Here are some points, one per row:
 1.12| 1.33| 0.01| 0.62|-0.77| 0.40|-0.03|-0.23| 0.10|-2.72| 0.18| 0.77|-1.46|-0.70|-0.29|-0.07| 0.35| 0.47|-0.89|-0.63|-1.64|-1.21|-1.22|-0.85
 1.71| 0.03|-0.29| 1.08|-1.43|-0.20| 2.72| 0.47|-0.97| 0.39|-0.83|-0.54|-0.71|-1.05|-1.36| 0.45| 0.22| 0.01| 0.27| 1.58| 0.69|-0.62| 0.56|-0.98
 0.49| 2.02|-1.64| 2.40|-1.49| 0.02|-0.41|-1.05| 1.22| 1.91| 0.54|-1.21|-0.09| 0.69| 0.70| 0.91| 0.54|-0.68|-0.84| 0.45|-1.21| 2.08| 0.53|-1.08
-0.80| 0.62| 0.64| 0.24| 0.57| 1.06|-0.61| 0.82|-0.32|-0.97| 0.42|-0.50|-0.56| 1.03| 0.82|-1.46| 0.42| 1.04| 1.68| 0.50| 0.14|-1.78| 0.70| 0.48
-0.08|-0.94|-0.50| 1.19| 0.34| 1.25|-0.86| 0.99|-0.91|-0.28|-1.38| 1.91| 0.53|-0.11|-0.86|-1.71|-0.99|-0.09| 0.23| 0.49| 0.02| 2.10|-1.85|-1.15
 0.22| 1.39| 0.91|-0.65|-0.69|-2.40|-0.67|-0.33|-1.35|-0.35|-1.17|-0.10| 0.79|-1.34|-0.79| 0.93|-1.47| 0.93| 0.06| 0.17| 0.35|-0.72| 0.80| 1.07
 0.12| 0.38|-0.61|-1.04| 0.38| 1.45| 0.76| 0.57|-0.54| 0.72| 1.01|-0.10|-1.11|-0.53| 0.51| 1.89| 0.08|-0.12| 1.63|-1.34| 1.01| 0.85|-0.82|-0.02
 0.34|-1.54| 0.91| 0.77| 2.16| 0.89|-0.19|-0.57| 1.51| 0.39|-1.65|-0.65|-0.79|-0.80| 0.83| 1.35|-1.87|-1.42| 0.82|-0.87|-0.85|-1.01| 0.76|-1.36
-1.32| 0.39| 3.41|-0.98|-1.26| 1.41| 0.34| 2.71| 0.00| 1.34| 0.32|-0.24|-0.34| 1.49|-0.53|-1.14|-1.22| 0.44|-0.72| 0.26|-0.16| 0.40| 1.31|-0.57
 2.21| 0.64| 0.81| 0.92| 1.19| 0.80|-0.35|-0.87| 0.34| 0.10| 1.13|-1.29| 1.24| 1.53| 0.37|-0.79|-1.17| 0.71|-1.04|-0.38| 1.13|-0.39|-1.50| 0.70
-1.99| 0.23| 0.18|-0.06|-1.47| 0.40| 0.44| 0.38|-0.52|-1.23|-1.64|-1.59| 1.18|-0.40| 1.88|-0.06|-0.71|-0.64| 0.55|-0.44|-0.61| 1.12|-0.21| 0.34
 0.18| 1.80| 0.40| 0.69| 1.06|-2.33| 0.27| 1.13| 0.16| 0.64|-0.36| 1.59|-1.24|-0.47| 1.72|-1.24| 0.14|-0.51| 0.97| 0.61| 1.44| 0.31|-0.39|-0.27
 0.57|-0.05| 0.95|-1.00| 1.10|-0.47|-1.41| 0.33|-0.54| 1.15|-0.28|-2.36| 0.08|-0.95| 0.10| 1.40| 1.68| 1.17|-1.00| 1.59|-0.09| 0.47|-0.23|-0.70
-1.06| 1.49| 0.46|-0.53| 1.85| 0.47| 0.35|-1.46| 0.24|-1.35| 0.46| 0.20| 0.04|-0.19|-1.75|-1.01|-0.12| 0.65|-0.70|-0.88| 0.07| 0.77| 0.81|-1.66
 0.61| 0.87|-2.53| 0.02|-0.88|-0.99| 0.27|-0.24|-0.45| 1.51|-0.99|-0.39| 0.11| 1.06|-1.01|-0.46| 0.62|-0.29| 0.98|-1.83|-0.67|-0.94|-0.76| 0.14
 1.89|-1.91|-0.26|-0.41| 0.64|-1.28| 0.75|-0.12|-0.08|-0.91|-1.22| 0.40|-1.56| 1.74| 0.41| 1.54| 1.17| 0.63|-0.43|-1.39|-1.65| 1.17| 1.27| 1.59
-2.23|-0.54|-0.10| 0.03| 1.27|-0.72| 0.43|-1.14|-0.37| 1.66| 0.60| 1.36|-0.23| 0.30|-1.39| 0.73| 0.68|-1.00|-0.40| 0.74|-1.23|-0.13|-0.48| 0.36
-0.17|-0.57| 0.49|-0.50|-0.57|-1.08|-1.01| 1.83| 1.90|-1.21| 0.65|-0.33| 0.47| 1.22|-1.44| 0.76| 0.32|-0.15| 0.95| 1.08|-0.69|-0.33|-1.88| 0.11
 0.91|-1.11|-1.55|-0.45|-0.16|-1.26| 0.61| 0.86|-0.59| 1.15| 0.78|-0.46| 0.48|-1.05| 1.47|-1.60| 0.21| 0.33|-1.00|-1.73|-0.39| 0.27|-0.30|-1.00
-0.12| 0.41|-0.34|-2.41| 0.53|-0.10| 1.45|-1.26| 0.94|-1.06|-0.47|-0.69|-0.05| 0.04|-0.04|-0.90|-0.06| 0.69| 0.65| 2.21|-0.04| 1.01| 0.81| 0.39
-0.51|-0.99| 0.62| 0.16|-1.91|-0.43|-0.38|-2.29| 1.79| 1.11|-1.04|-0.30|-1.93|-1.06|-1.01|-0.71| 0.25| 0.39|-0.29|-1.09| 1.41|-0.66|-0.60| 1.26
-1.51|-1.66|-1.77| 0.46| 1.08| 1.43| 0.57| 1.13| 0.92|-0.41|-0.98| 0.01| 2.01| 0.36| 0.48| 0.40| 0.42| 0.21|-0.31| 1.35| 0.67|-1.68| 0.42| 0.05
 0.52|-0.36|-0.83| 0.78| 1.33| 0.11|-0.12| 0.87| 2.07|-0.63| 1.02| 0.44| 1.60|-1.34|-1.12| 0.66| 0.15|-0.05| 1.29|-0.98| 0.33| 0.72| 1.08| 2.01
-0.26|-1.39| 0.53| 0.04|-1.04| 0.46| 0.40|-0.75|-0.67| 1.26| 1.22| 1.24| 0.56|-1.55| 0.80|-0.54|-0.86| 0.54| 0.46| 0.95|-1.83|-0.36|-0.48| 0.60
-1.08|-2.08|-0.01| 1.13| 0.17|-0.22|-0.71|-0.51|-1.63|-1.51| 1.09|-0.89|-0.48| 0.90|-0.69|-1.27| 1.14|-1.24| 0.80|-0.10| 0.77| 0.53| 1.00| 0.31
 1.54| 0.99| 0.11|-0.61| 0.12| 2.57|-0.89|-0.97|-1.48| 0.26|-0.71| 1.42|-0.15| 0.18|-0.21|-0.26| 1.09|-0.92|-1.05|-0.03| 0.15|-0.44| 0.30| 1.27
 0.20|-0.63| 0.70|-0.83|-1.47|-0.81|-1.49|-2.03|-0.23|-0.24| 0.53| 2.32| 1.55| 1.71| 1.40| 1.47|-0.06| 1.55| 1.47|-0.11| 1.15|-0.47| 1.03|-2.19
 0.00| 0.11| 1.19|-0.40|-0.65|-0.97| 1.11| 0.49|-0.24| 0.12|-0.02|-0.10| 1.57|-0.94| 0.30| 0.10| 1.55|-3.02|-0.44|-0.92| 0.00|-0.45|-0.15|-0.69
-0.08|-0.17|-1.89|-1.11|-0.47|-0.28|-1.50| 1.18| 0.28|-0.41| 1.24| 0.31|-1.39|-0.58| 0.38|-0.24|-2.70|-1.41|-1.67| 0.88| 0.85|-0.11| 0.57| 0.57
-1.44| 1.23| 0.02| 0.46| 0.48| 0.83| 0.17| 0.03|-0.58|-0.44| 1.57|-0.24|-0.14| 0.81| 0.31| 0.85| 0.18| 1.80|-2.01|-0.14| 0.88|-0.50|-1.11| 1.25
These points spread out most along one direction. How many in every 100 of the points above lie lower along it than each point below? Answers are rounded to whole numbers. More than half of the points above lie lower than the first one.
-2.23|-0.54|-0.10| 0.03| 1.27|-0.72| 0.43|-1.14|-0.37| 1.66| 0.60| 1.36|-0.23| 0.30|-1.39| 0.73| 0.68|-1.00|-0.40| 0.74|-1.23|-0.13|-0.48| 0.36 60
 0.00| 0.11| 1.19|-0.40|-0.65|-0.97| 1.11| 0.49|-0.24| 0.12|-0.02|-0.10| 1.57|-0.94| 0.30| 0.10| 1.55|-3.02|-0.44|-0.92| 0.00|-0.45|-0.15|-0.69 77
-1.06| 1.49| 0.46|-0.53| 1.85| 0.47| 0.35|-1.46| 0.24|-1.35| 0.46| 0.20| 0.04|-0.19|-1.75|-1.01|-0.12| 0.65|-0.70|-0.88| 0.07| 0.77| 0.81|-1.66 13
-1.51|-1.66|-1.77| 0.46| 1.08| 1.43| 0.57| 1.13| 0.92|-0.41|-0.98| 0.01| 2.01| 0.36| 0.48| 0.40| 0.42| 0.21|-0.31| 1.35| 0.67|-1.68| 0.42| 0.05 10
 1.71| 0.03|-0.29| 1.08|-1.43|-0.20| 2.72| 0.47|-0.97| 0.39|-0.83|-0.54|-0.71|-1.05|-1.36| 0.45| 0.22| 0.01| 0.27| 1.58| 0.69|-0.62| 0.56|-0.98 83
-0.12| 0.41|-0.34|-2.41| 0.53|-0.10| 1.45|-1.26| 0.94|-1.06|-0.47|-0.69|-0.05| 0.04|-0.04|-0.90|-0.06| 0.69| 0.65| 2.21|-0.04| 1.01| 0.81| 0.39 23
 1.12| 1.33| 0.01| 0.62|-0.77| 0.40|-0.03|-0.23| 0.10|-2.72| 0.18| 0.77|-1.46|-0.70|-0.29|-0.07| 0.35| 0.47|-0.89|-0.63|-1.64|-1.21|-1.22|-0.85 67
 0.20|-0.63| 0.70|-0.83|-1.47|-0.81|-1.49|-2.03|-0.23|-0.24| 0.53| 2.32| 1.55| 1.71| 1.40| 1.47|-0.06| 1.55| 1.47|-0.11| 1.15|-0.47| 1.03|-2.19 40
 0.12| 0.38|-0.61|-1.04| 0.38| 1.45| 0.76| 0.57|-0.54| 0.72| 1.01|-0.10|-1.11|-0.53| 0.51| 1.89| 0.08|-0.12| 1.63|-1.34| 1.01| 0.85|-0.82|-0.02 73
-0.08|-0.17|-1.89|-1.11|-0.47|-0.28|-1.50| 1.18| 0.28|-0.41| 1.24| 0.31|-1.39|-0.58| 0.38|-0.24|-2.70|-1.41|-1.67| 0.88| 0.85|-0.11| 0.57| 0.57 33
